In the data rows, zero lies at 4.5, halfway between 4 and 5.
One hidden rule gives every row of this table a label. Here are some rows, each with its label.
[6 7 2 2 5 5 6 5 4 5 5 4 6 2 4 5 5 2 7 1 6 3 6 3 5 6 4 5] z577
[7 2 6 7 5 2 5 6 6 5 3 3 6 5 4 4 4 6 5 8 6 4 6 2 4 4 5 3] z577
[3 5 7 5 3 7 2 4 5 5 3 2 1 5 5 5 5 5 5 6 6 3 2 5 5 4 7 4] z663
[5 5 4 4 6 3 6 3 5 4 5 7 5 4 4 5 3 4 3 4 3 5 3 4 4 5 3 5] z577
[5 8 0 1 3 4 6 0 7 0 9 7 3 5 6 3 5 5 5 8 7 5 3 7 2 2 7 6] z577
[3 3 4 5 3 6 5 7 5 8 3 5 4 4 4 4 5 6 5 5 0 2 6 5 3 6 2 4] z577
[2 4 4 7 7 7 3 6 4 6 5 2 5 7 5 5 7 5 3 7 6 7 4 8 6 4 4 5] z577
[4 5 4 4 4 4 4 5 3 4 5 5 5 4 4 4 4 3 5 3 4 4 5 3 5 4 4 4] z577
[4 3 5 3 4 5 6 6 5 6 4 5 4 3 5 2 4 5 3 5 3 4 4 5 2 2 6 4] z265
[5 4 5 3 5 5 7 6 5 6 5 4 5 3 6 3 5 4 4 4 4 4 4 5 2 1 7 6] z663
[3 4 6 5 6 4 3 5 4 4 5 4 4 7 5 5 5 5 4 5 5 5 5 5 6 4 4 5] z265
[5 3 6 5 4 5 5 5 4 5 5 4 4 6 5 5 4 3 4 4 5 5 4 6 4 5 4 6] z265
[4 5 5 4 4 4 4 4 4 3 5 6 4 6 5 3 4 4 3 4 5 4 4 6 3 3 4 5] z265
[7 3 6 6 6 3 6 5 5 4 5 3 6 4 3 6 6 5 5 4 3 4 5 1 5 5 3 2] z577
[5 5 2 1 4 5 9 6 6 7 7 4 7 0 7 2 5 4 5 6 6 4 5 5 0 0 9 8] z663
[4 5 3 5 4 5 5 5 2 4 4 5 5 5 3 5 4 3 5 4 5 4 6 3 6 5 5 5] z577
[8 3 4 6 8 2 7 6 6 3 4 2 9 3 1 9 9 2 7 6 3 7 4 0 3 6 4 2] z577
[3 3 3 5 4 5 5 5 3 7 3 6 4 4 5 5 3 6 4 3 1 3 6 4 5 5 2 4] z577
[4 4 4 4 4 3 4 4 5 2 6 6 4 6 6 4 4 4 4 5 6 5 5 5 3 4 6 5] z265
[2 3 5 6 5 6 4 5 3 5 3 4 5 7 5 4 5 4 3 5 5 6 5 6 4 4 4 5] z265
[4 3 5 7 3 4 2 7 3 5 4 4 5 6 4 4 3 4 4 3 5 5 4 5 4 5 4 4] z265
[2 3 5 6 5 4 3 5 3 5 3 4 3 6 6 6 3 6 4 5 5 4 6 5 7 5 4 6] z265
[2 4 5 6 7 7 3 5 4 5 5 3 5 7 5 5 6 4 2 6 6 8 4 8 5 5 5 6] z577
[7 6 3 4 5 6 6 5 5 4 5 3 6 2 5 5 4 1 6 2 5 4 5 4 4 5 4 6] z577
[3 3 5 4 4 4 4 6 4 6 3 5 3 6 5 4 4 5 4 3 3 4 5 5 4 4 4 5] z265
[5 3 6 6 6 4 5 5 4 4 4 4 6 6 4 6 6 4 5 4 4 5 5 2 5 5 3 4] z577
[2 3 5 4 5 4 5 6 4 6 3 5 3 5 5 3 4 5 3 3 3 5 5 5 4 3 3 6] z663
[3 4 5 5 5 4 3 5 3 4 4 3 2 5 7 7 3 7 4 5 4 4 6 6 8 6 4 6] z265
[4 4 5 5 5 3 5 3 4 4 4 7 5 4 4 4 3 5 3 3 3 5 4 5 4 5 3 5] z663
[7 3 8 6 5 1 4 5 7 3 3 4 6 5 2 4 6 6 5 6 5 4 5 2 4 5 3 2] z577
[3 3 5 5 5 5 3 5 3 5 4 4 4 7 5 4 4 5 3 5 5 5 5 6 5 5 4 5] z265
[6 6 4 6 5 5 5 3 7 2 7 6 4 5 4 3 5 4 3 4 5 4 3 6 4 2 4 5] z265
[5 5 3 0 4 4 7 6 6 7 6 5 6 1 7 2 3 5 5 5 5 4 5 5 1 0 8 8] z663
[4 3 6 5 5 5 5 5 4 5 5 5 4 6 5 4 4 3 4 4 5 5 4 5 4 4 4 5] z265
[1 9 3 1 1 9 1 1 1 7 2 2 0 5 4 3 8 5 6 6 8 1 0 5 4 1 9 0] z663
[4 3 6 5 4 5 4 6 4 5 5 4 4 6 5 3 4 3 4 4 5 5 4 6 3 5 4 5] z265
[4 3 5 4 4 3 4 5 3 4 4 5 5 5 4 5 5 3 4 4 4 5 4 4 4 6 4 3] z577
[4 5 7 5 2 7 1 3 6 6 3 2 1 4 5 6 6 5 6 6 6 2 1 5 5 4 8 1] z663
[9 8 3 2 3 6 7 4 6 4 6 3 9 0 5 6 6 1 7 1 6 4 6 2 6 8 2 8] z577
[5 5 6 3 4 3 5 4 6 0 7 4 6 4 6 4 4 5 5 6 6 6 5 4 2 3 6 6] z577
[2 3 5 5 5 4 3 5 3 5 2 5 3 6 6 5 3 5 4 4 5 4 6 5 5 5 4 5] z265
[6 6 4 4 5 5 1 6 3 4 6 1 6 7 7 4 6 5 5 4 7 3 7 5 4 7 7 5] z663
[3 5 4 4 5 4 4 4 3 5 3 7 5 5 4 4 4 6 3 3 3 5 4 5 4 5 3 3] z663
[5 4 6 4 4 4 4 5 5 2 4 5 6 5 5 3 4 4 5 4 5 5 5 4 3 4 5 5] z663
[3 3 5 3 4 4 5 6 5 6 4 5 2 5 6 3 4 6 4 4 3 3 5 5 4 3 4 5] z265
[3 6 6 3 3 6 2 3 3 5 4 3 3 6 4 4 7 4 5 5 5 2 3 5 4 3 7 1] z663
[4 3 6 4 4 4 5 6 4 5 4 5 4 5 5 2 4 4 4 4 4 4 4 5 3 3 5 5] z265
[7 5 5 4 4 3 5 4 5 0 4 4 7 2 5 4 4 6 6 4 4 4 5 3 3 5 6 3] z577
[3 4 5 4 5 4 4 4 4 3 5 5 5 6 5 3 4 3 4 4 5 5 5 5 3 4 5 5] z265
[4 4 9 4 3 4 1 2 7 5 2 2 1 5 4 5 7 5 6 6 7 2 2 5 5 3 9 0] z663
[4 4 6 4 4 4 4 5 4 2 5 5 5 5 5 3 4 4 5 4 6 6 5 4 3 4 5 5] z663
[4 4 5 4 3 5 2 6 3 5 4 4 3 7 5 4 5 4 3 2 5 5 4 5 2 4 3 5] z663
[5 3 6 7 6 4 5 5 5 5 3 5 5 5 3 4 5 6 5 5 4 4 5 2 5 4 3 3] z577
[5 7 6 5 2 7 1 6 5 6 3 2 3 5 5 6 5 3 4 2 7 7 0 6 2 4 4 7] z265
[4 4 6 4 5 3 2 4 4 4 4 3 1 5 7 8 3 9 3 5 4 4 6 7 9 6 4 6] z663
[3 4 7 5 3 5 2 4 5 5 3 3 3 5 5 5 5 4 5 5 6 3 3 5 4 4 7 2] z663
[5 8 1 4 6 5 6 0 4 6 2 9 4 2 2 3 3 7 2 4 2 7 2 5 5 5 2 4] z577
[4 3 4 4 4 5 7 6 6 7 5 4 3 3 5 2 5 5 4 6 3 3 3 5 2 2 7 5] z663
[6 3 6 6 5 7 8 4 5 6 6 4 2 5 6 9 4 4 6 6 5 4 4 6 7 6 5 7] z265
[5 3 5 5 1 5 5 7 6 5 6 4 3 5 4 3 4 2 4 6 6 6 2 7 3 5 3 6] z577
[5 3 5 5 3 4 4 6 4 4 4 5 4 5 3 3 3 3 4 5 5 5 4 6 4 5 4 4] z265
[2 5 6 5 6 5 3 5 4 5 6 2 5 6 4 7 6 5 4 6 5 6 6 6 7 4 5 6] z265
[3 4 6 4 6 0 2 3 5 3 5 2 0 5 8 9 3 9 3 7 4 4 7 7 9 7 4 7] z663
Which label does each new row get?
[3 4 6 5 4 7 2 5 5 6 3 2 3 5 5 4 6 4 5 4 6 5 4 5 4 5 5 3] z265
[4 3 6 6 5 5 2 5 4 4 4 3 4 5 4 2 4 2 5 2 5 6 4 5 3 3 5 4] z265
[4 5 4 4 6 4 4 4 3 5 2 6 5 5 4 5 4 6 3 2 3 5 5 4 5 5 2 3] z577
[5 6 3 4 6 4 6 2 5 5 4 8 5 2 3 4 2 6 2 4 2 6 3 5 4 5 3 4] z663
[6 3 5 6 4 7 8 5 6 5 9 3 3 5 5 6 5 2 6 7 6 4 2 7 4 5 5 6] z663
[4 3 6 5 4 5 4 7 3 5 5 5 4 6 5 4 4 3 4 4 5 5 4 5 3 5 4 6] z265
[4 5 4 5 6 4 5 3 4 5 3 7 4 4 4 4 3 5 3 4 3 5 3 5 4 5 3 4] z663
[3 3 4 3 4 5 5 6 5 7 4 5 2 4 6 4 4 6 4 4 1 3 4 6 4 3 4 5] z265
[6 6 3 4 5 4 5 2 8 1 8 7 3 4 5 3 5 5 3 5 5 4 3 7 4 2 4 5] z663
[5 6 2 2 4 2 6 2 9 0 9 6 1 5 6 4 4 6 5 9 7 4 4 5 4 3 7 6] z663
[4 5 4 5 6 4 5 3 4 5 4 7 4 4 3 3 3 6 3 4 3 5 3 5 4 5 3 4] z663
[9 2 6 5 2 5 6 4 7 6 3 4 9 5 4 2 6 5 7 8 6 4 5 3 4 5 4 1] z577
[2 3 4 5 4 5 4 5 3 6 3 6 4 5 4 5 3 5 3 3 2 4 5 4 5 5 2 4] z577
[3 5 4 5 5 4 4 4 3 5 3 7 5 5 4 3 3 5 3 3 3 6 4 5 4 4 3 4] z663
[9 7 2 1 0 8 3 2 2 7 8 0 2 1 7 4 6 0 8 3 9 9 5 6 7 3 7 9] z663
[4 7 4 7 2 2 2 6 4 6 6 0 4 4 8 2 6 3 4 3 2 4 1 6 1 7 7 0] z663
[2 3 5 6 6 5 3 6 4 6 1 5 4 5 5 6 4 5 4 5 4 3 5 5 6 5 6 4] z265
[9 2 7 6 5 0 4 5 8 4 3 4 6 4 2 4 5 6 5 8 5 4 5 2 4 4 4 2] z577
[4 3 6 5 4 5 4 6 4 4 5 5 4 6 5 4 4 3 4 4 5 5 4 5 4 4 4 5] z265
[4 4 5 4 4 4 4 4 4 3 5 6 4 6 5 3 4 3 4 4 5 5 4 5 3 3 4 5] z265
[6 7 5 2 6 6 5 5 6 5 5 4 7 2 4 6 5 1 8 2 6 3 6 2 6 6 4 5] z577
[3 5 4 4 5 5 4 4 3 5 3 7 5 4 4 5 4 7 3 2 2 5 4 4 6 5 2 3] z577
[5 3 6 5 5 5 6 5 4 5 5 4 4 6 5 5 4 3 5 4 5 5 5 6 5 4 4 6] z265
[6 3 6 4 3 4 4 6 5 5 3 4 4 6 4 2 5 5 4 5 5 4 6 4 5 5 6 2] z577
[4 5 4 4 4 5 5 5 3 4 5 5 5 4 4 5 4 3 5 2 4 4 6 3 5 5 4 5] z577
[3 4 5 5 6 5 3 5 3 5 4 3 5 7 4 5 5 4 3 5 5 6 5 6 5 4 4 5] z265
[3 4 5 4 5 4 4 4 4 3 5 5 5 6 5 3 5 3 4 4 6 5 5 5 3 4 5 5] z265
[2 5 6 4 8 3 2 4 5 4 7 1 5 5 4 9 7 7 5 9 6 6 6 5 9 4 6 7] z265
[5 3 6 6 5 4 4 6 5 5 3 4 5 6 4 3 4 4 4 5 5 5 5 4 4 5 4 3] z577
[5 3 6 5 6 4 4 6 4 4 3 4 6 6 3 5 5 3 4 4 4 5 5 2 4 5 4 4] z577
[3 2 4 4 3 5 6 7 5 8 3 6 2 5 5 3 5 7 4 3 2 4 4 5 3 3 2 6] z577
[6 3 6 6 5 3 5 6 5 5 3 4 6 6 3 3 4 5 4 5 5 5 5 3 4 5 4 3] z577
[6 6 3 3 4 4 5 3 6 1 8 6 4 6 5 3 5 4 4 5 5 5 4 6 3 2 4 5] z265
[6 3 6 5 3 3 4 6 5 5 3 4 6 6 4 3 5 6 5 5 5 5 6 4 4 5 4 3] z577
[6 6 4 7 1 7 1 5 5 5 5 1 4 3 3 6 2 1 4 7 5 6 3 8 6 7 9 4] z577
[2 3 5 5 5 4 3 5 3 5 2 5 4 6 5 5 3 5 4 4 4 4 6 5 5 5 5 5] z265
[6 8 0 6 4 6 6 4 1 4 4 5 6 2 2 8 5 3 8 8 5 3 7 0 8 7 7 4] z577
